In the rows, 128 means zero.
Families of rows that turns and mirrors carry onto each other, the same ones carrying the whole set onto itself: the rest of each named row's family, in list order:
5 families of 8 rows:
z_9: [115 140 139 104 104 162 124 120 140 134 141 142 129 112 119 115 144 157
  97]
z_280: [132 119 111 124 139 113 143 125 135 113 148 116 151 102 109  69 122 124
 147]
z_825: [111 107 151 133 135 115 153 129 101 123 141 120  99 160 102 125  88 116
 105]
z_60: [156 147 160 101  98 108 155 123 124 120 112 111 109 131 118 165 128 142
 130]
z_345: [ 97 105 143 129 131 115 136 125 116 130 142 128 106 154  81 142  84 123
 111]
z_473: [100 149 136 106 108 155 136 127 149 123 143 130 142 119 121 113 159 147
 113]
z_971: [165 137 156 100 111  99 157 111 120 116 105 127 110 127 125 149 148 147
 130]
z_563: [147 120 113 168 120 141 155 140 121 135 110 130  99 139 105 118 118  95
 121]
z_237: [142 107 119 157 118 147 152 132 119 131 120 143 119 147 106 130 136  86
 136]
z_414: [135 116 126 132 154  99 147 125 141 119 145 106 146 104 123  89 129 121
 157]
z_271: [ 97 133 118 116 165 156 103 135 142 102 106 133 104 135 119 119 135 158
 141]
z_95: [106 156 139 104 125 164 112 120 148 127 133 140 138 110 132 113 137 137
 102]
z_728: [125  72 112 103 126  93 112 116 139 106 135 128 147 105 132 112 124 137
 132]
z_98: [101 141 134 108 117 161 117 133 157 111 142 139 129 122 120 130 140 164
 105]
z_767: [115  72 123 108 128  99 100 130 155 101 126 140 139 121 120 106 112 136
 140]
z_485: [108  95 150 153 133 122 133 131 113 130 133 133  87 147  98 141  96 109
 119]
z_91: [164 152 156  91 122  94 150 118 123 104 103 134  99 144 118 143 128 134
 132]
z_512: [140 100 121 153 106 137 145 146 118 128 111 137 107 159 124 123 115  90
 123]
z_806: [140 165 134 138 127  98 116 137 129 146  96 130 103 116 137 140  92 149
 143]
z_992: [136 119 110 113 134 112 150 127 139 125 154  95 147  98 132  94 130 121
 152]
z_391: [113  94 156 132 127 111 146 124 124 124 133 129  94 150  94 146  95 123
  93]
z_714: [119 134 150 106 112 157 132 133 160 119 148 138 132 108 137 113 142 163
 109]
z_731: [119 145 116 122 157 175 118 135 140  99 122 137 113 122 119 115 143 161
 132]
z_365: [132 110  97 124 144  97 130 135 137 109 142 103 146  98 122  92 115 132
 154]
z_801: [148 171 146 131 120  99 121 133 130 142 105 153 107 122 145 134  94 130
 134]
z_677: [123 136 126 119 166 167 115 151 150 104 117 123  98 135 117 124 127 162
 142]
z_225: [125 111 125 120 153 106 138 123 125 114 147  89 150 105 135  86 119 122
 136]
z_715: [165 138 172 100 109  88 141 117 126 119 119 135 119 144 113 152 133 144
 125]
z_36: [152 160 147 125 120  92 108 116 113 139  98 138  92 121 124 140 100 148
 144]
z_659: [119  76 105  94 134 103  96 119 141 113 120 124 125 115 133 119 108 142
 141]
z_85: [102  97 155 131 135 108 137 112 101 124 126 134 108 146  94 151  96 109
 118]
z_974: [135 123 117 157 107 130 153 143 117 132 114 124 123 142  97 134 118  81
 139]
z_136: [118 141 125  96 159 163 112 140 153  87 111 121 109 135 113 123 136 145
 131]
z_980: [169 157 164 117 104  95 142 124 129 123 116 124 107 129 126 151 135 138
 149]
z_40: [127 135 116 112 153 163 111 140 142  97 109 131  99 123 119 103 124 174
 135]
z_836: [133 110 125 151 100 136 156 132 111 133 129 128 102 146  89 127 125  91
 120]
z_215: [163 166 132 144 134 100 111 135 117 141  95 142 107 129 123 127  97 137
 149]
z_273: [125  80 102 105 117 104  98 131 143 106 108 111 141 122 135 105 118 125
 131]
z_358: [121  79 107 104 113  89  99 115 146 113 111 131 134 119 114 109 113 137
 132]
z_929: [148 157 138 139 133 118 116 125 107 141  91 134  97 115 141 150  97 139
 143]

Which other rows belong to the same family as z_237? z_9, z_345, z_971, z_414, z_806, z_677, z_358
Which other rows belong to the same family as z_731? z_728, z_98, z_485, z_365, z_36, z_980, z_836
Which other rows belong to the same family as z_801? z_825, z_95, z_91, z_512, z_225, z_136, z_273

Families of rows that turns and mirrors carry onto each other, the same ones carrying the whole set onto itself: the rest of each named row's family, in list order:
5 families of 6 rows:
z_133: [124  92 137 107 135 150 165 170 133 107  74 132 137 166 158 114 160 125
 119 118 109 112 145 120 157  94 110  98 129 139 143 130  52 102 112 154
 109  95]
z_371: [118 109 116  90 143 157 179 169 140 102  84 129 148 146 147 121 164 113
  97 157 106 125 122 100 143 124 108 110 139 175 119 115  55  89 110 141
 124  88]
z_432: [106 127 149 117 158 165 115 137 140  96 134 114 109 152 151 154 110 148
  81 127 117 124 148 182 139  82 109 138 139 146 125 160 119 152 123 116
 124  83]
z_637: [129 139 133  93 154 149 182 172 135  78 101 151 140 139 184 114 144 126
 108 134  91 110 134 101 141 112 118 101 110 134 112 149  51 101 135 127
 103  89]
z_542: [103 140 121  86 189 134 150 178 155 150 129 149 147 141 153 134 113 150
 101 128 131  94 109 144 163 106 126 115 107 117 152 137  77 152 121 115
 128 110]
z_932: [112 125 134 111 182 150 129 163 141 133 146 120 118 138 150 123 102 150
  98 133 150  73 131 160 171  92  98 119 118 121 146 164  84 135 129 108
 147 102]
z_41: [ 98 109 155 124 142 156 126 160 150 118 133 113 120 155 146 174 122 136
  88 124 138 158 160 170 153  77 141 132 124 164 142 159 107 138 125 127
 111  89]
z_103: [ 94 138 128  96 173 117 133 188 132 144 136 116 121 142 161 136 116 141
 100 168 152 101 127 159 153 103 102  90 113 113 144 163  66 132 125 132
 126  93]
z_68: [128 109 171 120 146 153 174 134 138  56 156 150 152 123 180 140 172 129
  85 176 119 123 133 121 140 110 121 126  95 178 124 133  92 100 129 127
 110  75]
z_635: [136  89 164  90 172 141 161 146 157  88 143 150 149 139 174 161 190 139
 116 193 114 144 150 118 143 140 107 141 116 172 149 151  72 106 114  97
 127  84]
z_228: [121 111 129  99 149 124 169 153 133 105  83 148 128 157 159 119 189 107
  92 136  97 119 127 122 153 107 112 111 118 161 141 127  54 111 100 146
  96  87]
z_145: [152 110 149  74 164 168 174 150 136  90 142 144 161 144 171 156 185 134
 112 181 111 143 140 112 135 125 112 144 113 160 114 116  74  90 118 116
 150  76]
z_922: [110 105 105 107 153 129 158 113 139 130 136 125 177 139 199 112 158 116
 151 149 103 138 107 112 134 126 116 145 102 153 118 156  64 119 129 119
 115  95]
z_537: [116 101 145 123 161 188 136 154 156 126 134  99 130 181 140 177 122 144
  84 157 122 115 159 156 152 104 100 149 123 138 158 140 129 130 103 127
 132  89]
z_154: [120 120 144 138 176 160 114 125 157 170 150 148 131 124 174 141 133 122
 108 145 139 133 154 145 162 111  98 130 160 135 142 172 116 105 109 158
 148  61]
z_118: [134 120 103  90 174 163 131 175 144 141 128 119 154 148 143 132 120 129
  96 120 159  84 146 171 153  88 127 125 116 129 164 135  94 132 111 149
 130  99]
z_52: [128  96 108 112 163 135 155 185 164 111 100 123 118 170 163 105 175 124
 110 158 117 114 115 120 137  97 126  90 128 161 119 131  54  90 108 141
 115  81]
z_762: [129 124 141 105 182 158 124 114 157 134 157 137 123 116 160 128 113 120
 101 129 147 109 151 170 166  93  78 133 161 136 140 176 120 103 114 137
 122  71]
z_997: [131 116 108  95 184 187 113 131 138 149 147 110 151 145 169 140 133 117
  96 138 143 121 150 152 143 127 106 145 157 121 123 191 123 121 104 148
 137 102]
z_249: [134  90 152  82 150 158 178 131 138  90 146 146 120 166 178 154 181 161
 131 189 116 138 141 135 124 111 139 130 124 159 134 137  93 103  90 122
 144  67]
z_885: [105 106 132 113 154 179 170 117 160 102 147 147 161 109 181 101 147 143
 127 162 110 141 104 102 152 139  81 122 121 151 118 149  58 117 129 136
 105  83]
z_562: [113  96 118 111 171 165 126 126 130 124 151 135 190 137 191 109 156 124
 158 147 136 149  93 123 143 115 103 139 107 152 112 153  74 115 126 143
 107  98]
z_116: [129 110 129 115 173 139 138  98 169 152 161 141 150  98 168 130 148 126
  87 151 137 117 155 142 156 132 111 133 167 129 136 174 113 119 114 153
 137  84]
z_251: [134  97 176 108 173 165 152 158 118  86 134 153 142 140 181 161 188 139
 117 186 120 132 163 110 141 115 117 140 130 172 142 147 116 102 105 110
 138  90]
z_751: [105 115 159 111 153 138 130 138 160 105 150  93 114 152 174 171 139 144
  76 153 117 146 147 159 111  63 113 120 137 130 144 143 104 145 135 133
 131  75]
z_263: [110 124 134  95 184 140 151 109 166 156 163 119 120 123 182 123 134 111
 113 155 153 145 153 138 170 100  88 112 152 131 137 169 127 132 103 150
 121  73]
z_927: [110 139 141  98 182 154 124 167 143 144 133 142 135 150 159 141 137 139
 111 121 162 103 113 150 166  93 127 111 118 101 150 167  73 140 112 120
 154 115]
z_990: [127 109 109 101 140 163 168 120 142 113 132 110 186 123 166 122 166 106
 142 165 126 143 108 110 152 120 116 136 100 151  98 123  72 102 116 120
 115  97]
z_360: [119 100 100 103 157 167 153 129 134 145 150 122 144 117 178 117 170 119
 154 178 119 151 104 122 139  99 124 135 112 141 117 153  82  90 100 114
  85  95]
z_318: [115 111 162 118 145 142 134 148 160 108 140 114 127 175 152 188 131 132
  58 142  97 147 152 169 147  99 125 137 117 146 117 156 111 124 125 131
 100  88]

Which other rows belong to the same family as z_885? z_637, z_68, z_537, z_118, z_997
Which other rows belong to the same family as z_932? z_371, z_432, z_145, z_762, z_990
Which other rows belong to the same family as z_228? z_41, z_635, z_922, z_154, z_927
Which other rows belong to the same family as z_249? z_103, z_52, z_751, z_263, z_360

Families of rows that turns and mirrors carry onto each other, the same ones carrying the whole set onto itself: the rest of each named row's family, in list order:
7 families of 4 rows:
z_210: [115 121 115 115 121 110 146 113 160 160 156 140]
z_324: [119  99 156 141 139 113 145  99 126 132 138 156]
z_53: [118 163  97 139 133 109 130 106 141 104 139 116]
z_48: [163 118 132 112 124 159 155 121 119 128 129 128]
z_587: [106 159 144 151 145 116 125  94 120 136 139 147]
z_883: [103 147  88 119 138 148 127 151 117 123 124 106]
z_376: [155 142 126 144 123 130 113 137 144 101 123  94]
z_498: [116 127 137 110 132 143 106 132 136 167 164 147]
z_454: [123 127 113  85 112 127 119 108 136 129 109 105]
z_77: [ 87 138 120 137 149 103 161 133 128 150 109 122]
z_843: [101 147 117 125 151  91 166 127 134 111 119 132]
z_455: [130 143 115 111 126 118 163 154 162 145 130 112]
z_713: [149 130 144 122 173 114 145 140 114 136 152 154]
z_350: [131 131 114  99 129 138 111 147 151  90 107 117]
z_622: [132 125 148 151 119 140 130 164 106 134 101 145]
z_44: [101 149 107 110 153  99 142 126 151 102 120 149]
z_865: [100 137 122 148 135 122 115 139  98 136 134 174]
z_816: [132 148 137 106 136 152 123 173 137 152 138 120]
z_575: [103 122  83 139 115  95 116 128 130 118 132 147]
z_355: [135 100 148 122 126 155  93 129 118 114 137 127]
z_493: [122  87 145 156 143 111 134 124 134 156 135 133]
z_686: [142 137 173 155 136 138 109 124 122 133 125 124]
z_588: [115 120 153 130 155 120 143 109 135 127 132 179]
z_314: [109 139 123  96 161  83 108 127 131 138 132 131]
z_439: [144 105 160 119 132 160 111 132 135 115 119 148]
z_33: [137  95 112 138 133 156 101 143 122 129 150 117]
z_496: [136 112 109 143  99 113 131 153 138 115 101 119]
z_852: [118 147 110 105 137 135 114 158 124  93 117 104]

Which other rows belong to the same family as z_376? z_53, z_587, z_686
Which other rows belong to the same family as z_883? z_77, z_493, z_33
Which other rows belong to the same family as z_713? z_48, z_454, z_314
Which other rows belong to the same family as z_210? z_498, z_455, z_816
Which other rows belong to the same family as z_588? z_350, z_44, z_439

Families of rows that turns and mirrors carry onto each other, the same ones carrying the whole set onto itself: the rest of each named row's family, in list order:
3 families of 5 rows:
z_37: [132 129  94 174 124 100 101 132  95 115 125 121 132 165 108 131 161 133
 101 119 174 106 116 176 135 105]
z_61: [134 111 105 162 138 107 107 154  94 129 115  97 136 160  95 116 184 127
  96 128 171 103 123 140 127 114]
z_395: [158 133 106 152 150 121 113 124 122 144  91  99 133 145 117 106 150 169
 114 158 136 122  89 143 137  92]
z_500: [161 140 126 147 152 144 147 118 145 135 132 133 120 114 124 104 128 134
 140 152 128 141  83  99 137  72]
z_198: [151 110 120 182 134 130 151 135 104 132 166 166 129 186 116 126 199 132
 101 117 143 136 155 114 112 116]
z_777: [147 113 102 152 124  92  92 129 106 129 148 117 130 181 116 120 167 117
 107 123 191 110 102 132 105 108]
z_513: [144 150 136 155 165 129 154  97 131 123 164 135  95 150 118 105 136 127
 121 150 141 148  75  97 120  74]
z_503: [132 154 167 168 134 132 132 129 129 153 139 177 127 163 131 164 158 116
 133 111 150 126 104  78 120  97]
z_749: [135 114 108 188 118 127 145 153 112 120 177 153 145 154 102 150 186 111
 103 108 172 134 141 137 127 114]
z_334: [121 112 117 179 135 144 148 173 105 124 151 150 129 157 101 133 190 111
 109 107 148 115 157 111 120 112]
z_193: [159 154 111 172 157 126 124 105 121 114 115 108 114 151 116 112 134 163
 110 145 132 120  79 167 136 103]
z_779: [140 144 153 179 131 145 163 129 148 132 152 172 133 130 133 163 175 121
 141 106 150 142 127 107 133 104]
z_680: [130 140 141 162 132 157 151 155 138 139 146 172 127 126 124 145 149 106
 147 113 139 122 120  80 127  88]
z_227: [140 146 102 160 145 124 110 120 129 142 110 131 111 184 139 122 144 180
 113 148 131 125  89 153 111  89]
z_759: [158 161 154 159 159 130 140 106 157 112 139 135 116 123 118 131 129 133
 133 131 137 152  81 107 144  92]

Which other rows belong to the same family as z_759? z_37, z_749, z_193, z_779
Which other rows belong to the same family as z_777? z_198, z_513, z_503, z_227
Which other rows belong to the same family as z_61? z_395, z_500, z_334, z_680

